(in the rows, 128 means zero)
The rows below come in pairs that one turn or mirror swaps. Which row does each named row swap with?
The rows were stretched afterwards, more along some directions than others.
k632: [139 116 157 125 131  94 101 146 128 135 144 123 141 139 161 159 145 118
 113 151 113 137]
k289: [126 127 123 118 116 136 122 133 128 141 136 124 133 170 160 174 138 127
 122 152 122  97]
k395: [138 117 122 142 144 119 101 122 158 149 149 161 126 144 157 151 158 105
 106 107 124 113]
k708: [141 112 113 140 140 120 106 125 153 149 136 150 139 134 153 157 149 111
 107 107 125 109]
k172: [106 127 150 103 127 128 124 126 126 126 144 126 141 160 150 179 147 102
 157 147  91 107]
k287: [115 102 165 121 140 104  80 137 147 141 156 120 151 147 135 164 141  95
 126 150 119 126]
k145: [136 126 134 118 111 119 117 136 127 145 128 109 137 158 154 163 131 119
 124 154 120 106]
k533: [128 125 133 114 111 127 118 139 128 139 131 117 142 166 158 172 126 132
 130 157 116 104]
k105: [ 96  99 156 112 137 126  99 157 130 127 148 133 156 149 135 173 137 121
 140 153 124 138]
k965: [107 134 153 110 126 137 129 122 122 127 149 131 129 173 153 174 145 107
 159 146  92 105]
k925: [103 131 120 114 157 119 125 135 123 123 141 132 127 138 147 143 133 130
 127 117 136 136]
k81: [112 122 152 110 124 138 126 134 127 116 151 124 135 172 153 179 150 106
 165 145  91 113]
k79: [107 133 120 114 154 121 134 139 130 125 143 128 134 135 144 149 135 124
 130 114 141 148]
k178: [106 125 115 108 152 116 124 154 132 126 135 126 147 121 142 146 127 134
 121 117 150 148]
k826: [110 128 121 114 148 120 134 144 128 115 141 118 131 138 139 144 129 135
 131 117 141 142]
k162: [138 113 121 140 140 129 108 120 163 141 139 150 130 154 147 156 156 107
 127 104 113 107]
k74: [132 115 155 132 134 116 103 155 138 152 134 127 139 145 157 160 149 124
 114 139 115 140]
k339: [110 123 150 113 127 139 125 128 127 126 148 122 133 167 149 174 148 106
 163 143  93 108]
k675: [110 127 114 116 157 113 131 142 130 120 149 123 134 135 156 156 132 127
 127 115 141 144]
k427: [114  98 165 123 133 112  83 152 150 136 154 123 151 147 131 165 141 106
 134 142 114 133]
k755: [110 133 127 114 147 107 135 143 122 127 137 122 132 139 155 154 128 138
 136 123 119 141]
k470: [108  98 156 120 132 110  92 147 137 143 138 126 158 128 137 173 146 110
 123 149 119 125]
k469: [129 115 111 133 140 119 103 128 147 138 136 158 131 140 149 149 156 117
 106 110 122 107]
k262: [109  98 158 119 134 123  90 145 148 131 152 123 152 142 130 160 143 113
 130 143 122 129]
k909: [133 124 128 116 105 131 117 144 134 136 131 116 136 167 153 170 136 125
 127 152 117 103]
k130: [101 125 148  98 129 136 127 129 127 115 143 117 137 166 148 170 140 111
 162 145 103 110]
k730: [105 104 159 117 132 111  97 134 128 141 150 131 145 136 144 163 139 111
 123 156 118 118]
k377: [138 107 120 136 129 105 100 137 151 146 134 144 139 138 149 158 150 112
 115 117 112 113]
k583: [104 127 121 113 155 132 134 142 134 117 144 125 135 147 149 160 135 133
 137 111 137 140]
k671: [131 122 113 132 139 113 106 117 152 151 139 154 138 136 147 150 145 112
 101 114 133 112]
k418: [117 130 110 112 146 124 137 147 135 122 126 115 143 133 143 146 122 144
 133 114 139 139]
k278: [124 119 157 132 137 112 101 150 134 141 152 125 137 155 162 175 150 122
 123 145 108 143]
k897: [135 128 140 116 111 118 114 136 133 146 131 113 131 172 157 172 135 118
 130 157 115 104]
k981: [133 109 127 136 141 108  96 128 145 143 141 151 132 150 151 159 154 104
 115 115 118 114]
k474: [123 115 153 122 130 110  99 165 130 138 146 127 144 150 162 172 151 122
 119 148 108 146]
k582: [126 115 143 129 131 129 119 165 135 141 134 128 141 145 155 170 153 130
 121 140 113 137]
k288: [100 129 149 107 125 149 132 127 127 115 155 131 133 185 150 179 150 113
 165 144  93 107]
k915: [113 126 115 109 146 113 137 154 124 118 126 122 137 127 149 147 126 138
 131 117 139 143]
k155: [131 124 130 115 111 129 116 140 137 140 130 118 140 170 159 175 136 131
 129 150 109 101]
k958: [110 128 147 108 120 137 128 134 124 120 149 128 141 167 146 176 147 112
 163 148  91 108]
k139: [135 118 124 139 140 113 106 124 149 151 132 157 133 144 148 153 153 109
 110 110 116 111]
k487: [128 113 110 135 147 112 107 130 148 149 138 158 145 132 158 164 150 111
 108 109 122 116]
k242: [138 124 120 126 109 144 119 137 137 138 135 130 133 171 162 166 137 133
 130 143 108  99]
k821: [135 126 126 123 110 133 117 140 134 144 137 119 131 172 160 174 134 128
 128 151 114 104]
k997: [104 130 119 109 149 117 142 143 112 113 138 127 135 134 151 150 127 146
 133 122 131 138]
k523: [100 128 150 105 136 133 122 124 122 121 157 127 139 169 150 180 153  97
 158 145  97 110]
k348: [138 117 118 138 138 115 104 126 151 136 147 159 131 151 156 154 146 115
 120 110 113 112]
k777: [139 116 152 134 126 112 113 160 137 153 127 126 135 138 160 162 149 130
 111 138 111 134]

k474 is swapped with k730
k632 is swapped with k105
k81 is swapped with k533
k470 is swapped with k278
k582 is swapped with k287

